M =
array([[-1.15,  1.68, -1.50, -1.06,  1.49],
       [-0.43, -0.76,  1.09, -0.51, -1.49],
       [-1.23,  1.70, -1.52, -1.14,  1.46],
       [-0.09, -0.08, -0.13, -0.10, -0.07],
       [-1.21,  1.70, -1.51, -1.12,  1.47],
       [-1.35,  1.89, -1.66, -1.25,  1.63],
       [ 1.48, -1.36, -0.29,  1.49, -0.13],
       [-0.01, -0.04, -0.04, -0.01, -0.03],
       [ 1.56, -1.43, -0.31,  1.58, -0.13],
       [-0.41, -0.64,  1.15, -0.48, -1.39]])
Indices start at 0.
(0, 0) => -1.15
(9, 0) => -0.41
(4, 0) => -1.21
(8, 3) => 1.58
(2, 2) => -1.52
(2, 1) => 1.70
(1, 3) => -0.51
(2, 0) => -1.23
(7, 4) => -0.03
(1, 2) => 1.09
(5, 3) => -1.25
(0, 3) => -1.06
(8, 4) => -0.13
(6, 0) => 1.48
(6, 3) => 1.49
(0, 2) => -1.50
(3, 3) => -0.10
(3, 2) => -0.13
(4, 1) => 1.70
(3, 0) => -0.09
(7, 3) => -0.01
(3, 1) => -0.08
(1, 0) => -0.43
(8, 1) => -1.43
(0, 1) => 1.68
(6, 2) => -0.29
(9, 1) => -0.64
(4, 4) => 1.47

W =
[[ -2  -7 -31 -27   2   7   0  22   1   1]
 [  0   9  26  22   0   4 -12   0   0   0]
 [  0   4  12  10   0   3  -6   1   0   0]
 [  0  -6 -15 -13   0  -3   8   0   0   0]
 [ -1   7  14  12   1   6 -11   6   0   0]]
W[0,0] = -2
W[3,5] = -3
W[1] = [0, 9, 26, 22, 0, 4, -12, 0, 0, 0]
W[3] = [0, -6, -15, -13, 0, -3, 8, 0, 0, 0]
W[4,9] = 0
W[2,6] = -6
W[4,0] = -1
W[0,5] = 7
W[:, 6] = [0, -12, -6, 8, -11]
W[2,0] = 0
W[3,6] = 8
W[0,3] = -27
W[2,7] = 1
W[4,4] = 1
W[0] = [-2, -7, -31, -27, 2, 7, 0, 22, 1, 1]
W[0,2] = -31
W[:, 1] = [-7, 9, 4, -6, 7]
W[2,3] = 10
W[4,7] = 6

a =
-1.5	1.3	-2.0	0.0	-1.2	-2.5	-1.0	-0.9
-1.1	-0.7	-1.7	-2.2	-1.8	1.1	0.5	1.5
1.0	0.0	1.4	0.8	1.1	0.7	-2.3	-0.1
0.1	-1.6	-1.6	-2.6	-0.2	-1.7	-1.2	0.7
-2.4	-1.1	-0.8	0.8	-2.3	-2.0	-2.0	0.8
-2.1	1.0	1.6	-2.1	-0.3	1.0	-1.1	-0.1
-0.3	0.5	-2.0	1.4	0.5	-1.8	-0.6	0.4
-1.2	1.6	1.0	-0.2	0.1	0.6	-1.3	-0.3
-0.7	-1.0	-2.4	-1.8	-2.0	1.4	-1.3	-1.9
a[0,-8] => -1.5
a[:, -6] => [-2.0, -1.7, 1.4, -1.6, -0.8, 1.6, -2.0, 1.0, -2.4]
a[-5] => [-2.4, -1.1, -0.8, 0.8, -2.3, -2.0, -2.0, 0.8]
a[-2,0] => -1.2
a[-6,7] => 0.7
a[5,4] => -0.3
a[:, 1] => [1.3, -0.7, 0.0, -1.6, -1.1, 1.0, 0.5, 1.6, -1.0]
a[:, 7] => [-0.9, 1.5, -0.1, 0.7, 0.8, -0.1, 0.4, -0.3, -1.9]
a[:, -4] => [-1.2, -1.8, 1.1, -0.2, -2.3, -0.3, 0.5, 0.1, -2.0]
a[-1,3] => -1.8
a[3,-7] => -1.6
a[-2,6] => -1.3
a[3,3] => -2.6
a[7,7] => -0.3
a[-3,4] => 0.5
a[8,7] => -1.9
a[-9,5] => -2.5
a[:, -5] => [0.0, -2.2, 0.8, -2.6, 0.8, -2.1, 1.4, -0.2, -1.8]
a[3,0] => 0.1
a[-8,0] => -1.1
a[6] => [-0.3, 0.5, -2.0, 1.4, 0.5, -1.8, -0.6, 0.4]
a[5,5] => 1.0
a[-5,-4] => -2.3
a[4,1] => -1.1
a[3,4] => -0.2
a[3,-3] => -1.7
a[-4,-2] => -1.1
a[-5,2] => -0.8
a[-1,6] => -1.3
a[-2,5] => 0.6
a[-7] => [1.0, 0.0, 1.4, 0.8, 1.1, 0.7, -2.3, -0.1]
a[2,1] => 0.0
a[-8,7] => 1.5
a[8,-7] => -1.0
a[7] => [-1.2, 1.6, 1.0, -0.2, 0.1, 0.6, -1.3, -0.3]
